In the rows, zero is written as 128.
Rows swapped in pairs by one turn or mirror: which row each one swaps with:
The rows were stretched afterwards, more along some directions than others.
guf: [163 123 132  98 122 132 114 110 150 135 107 160 102 157 108 115 157 116
 134 114]
dulal: [154 132 136 112 121 108 119 113 148 158 113 159  89 136  98 100 155 121
 124 115]
zeko: [166 120 134 107 145 130 157 122 134 128 131 143 104 133 131 126 115 134
 145 120]
gul: [153 125 123 106 124 118 109 125 152 149  88 162  87 159 111  93 151 108
 124 116]
paruf: [119 133 104  98 138  96 118 138 137 148 100 136 101 141 103 118 119 150
 130 115]
Pupu: [131 123 106 101 136  93 126 149 147 151 100 169  90 156 107  91 126 147
 132 134]
sudaz: [153 131 127 105 125 112  98 117 137 146 100 134  95 149  93 112 143 124
 118  93]
Kenu: [161 135 135 108 118 126 119 107 154 151  97 163  95 165 100 104 159 113
 120 114]
vif: [118 136 114 104 126  93 128 134 143 166 103 156 108 141  99 117 140 143
 131 125]
Midif: [163 122 130 103 128 119 114 131 153 143  94 163  83 153 106  93 148 115
 123 110]
Rut: [162 125 132 106 145 117 150 117 124 132 135 137 107 133 130 131 115 140
 147 117]
lafet: [173 130 120  99 149 104 117 130 140 134 125 144 101 135  88 115  96 130
 130 102]
vor: [171 127 114 103 142 113 112 132 130 126 134 147  98 136  76 124  95 139
 130 106]
Pefe: [125 139 112 104 141 100 130 130 148 155  96 134 109 156 111 118 116 137
 128 119]
fiz: [138 129 112  88 128 110 121 133 148 143 100 166 107 156 103 116 134 142
 137 125]
sude: [131 125  96  99 131  95 121 150 145 157  96 166  96 159 101 103 137 147
 133 130]
soku: [162 124 146 100 119 129 118 123 155 148 104 156  92 149 111 114 153 125
 120 106]
kedom: [159 123 137 112 137 128 145 125 123 127 140 143 103 126 133 134 108 139
 149 113]
gid: [163 129 135 103 129 120 117 115 141 155 102 129 103 154 102 133 145 128
 119  95]
Dovav: [153 137 140 102 129 111 113 111 158 152  96 163  83 158 104  92 158 107
 118 118]
nepa: [173 128 119 106 140 106 122 126 143 140 128 150 107 139  88 116 100 137
 131 118]
fel: [168 134 121 113 143 104 116 134 137 136 126 147 104 141  77 120  98 133
 118  93]
gorus: [154 131 129 105 112 132 111 111 144 143 108 150 102 144 101 117 153 117
 129 115]
fozut: [150 143 128 113 119 109 108 110 146 154 101 155 101 156  86 106 163 111
 110 107]
fop: [127 131 116  97 134 103 125 138 150 145  94 155 102 156 102 105 129 140
 125 136]
peveg: [156 124 146 108 137 123 152 117 127 131 129 142 103 123 139 128 113 144
 149 122]
Leta: [166 125 136 112 138 126 158 119 136 133 133 141 112 129 136 136 117 137
 150 124]
retez: [159 131 135 109 129 105 116 111 154 160  97 141  91 143 109 101 146 126
 123 112]
dudu: [177 130 119 105 143 108 112 129 145 127 132 151 100 137  75 113 102 137
 128 107]
mada: [131 128 117 104 134 100 132 143 152 157 101 164 109 155 107 117 135 140
 133 129]
baso: [133 128 111  86 142  93 126 141 148 150  89 163  93 161 105  97 129 136
 126 132]
rodip: [159 138 145 106 128 123 110 111 152 149  94 150  92 160 101 110 155 118
 116  93]
gira: [126 142 115 107 134  81 127 142 142 158 101 164 105 143  93  96 136 138
 118 130]
daz: [172 121 132 110 141 129 160 124 140 136 125 145 113 145 143 131 117 132
 148 121]
fike: [132 134 126  92 136  93 128 144 145 163  94 166 100 153 105 104 148 144
 121 127]
povad: [129 139 110 106 143  82 129 138 152 160  91 145 106 147 107  98 126 146
 126 131]
Dalup: [124 136 120 102 139  95 121 130 144 155  94 148  99 159  98 114 129 146
 131 120]
Rof: [127 130 106  98 124 103 118 141 139 148 111 154 111 143  97 129 131 148
 128 127]
soti: [154 125 135 119 137 124 152 114 125 136 136 135 103 130 123 135 112 142
 152 113]
mogud: [159 136 123 122 126 110 104 110 153 152 102 146  93 146  99 101 142 123
 130 115]
Gezov: [128 134 106 110 134  91 122 134 140 160  97 147 103 138 107 112 124 158
 137 134]
segiz: [173 126 126 104 144 100 123 136 141 137 126 153  98 145  91 111  96 134
 128 104]
dov: [177 121 113 103 145 111 128 129 149 139 122 149 104 149  96 119  96 132
 139 118]
Bofes: [167 123 139  97 132 120 123 127 156 147 102 163  92 160 117  98 157 112
 126 107]

Rut pairs with lafet
gira pairs with dulal
daz pairs with dov
fop pairs with soku

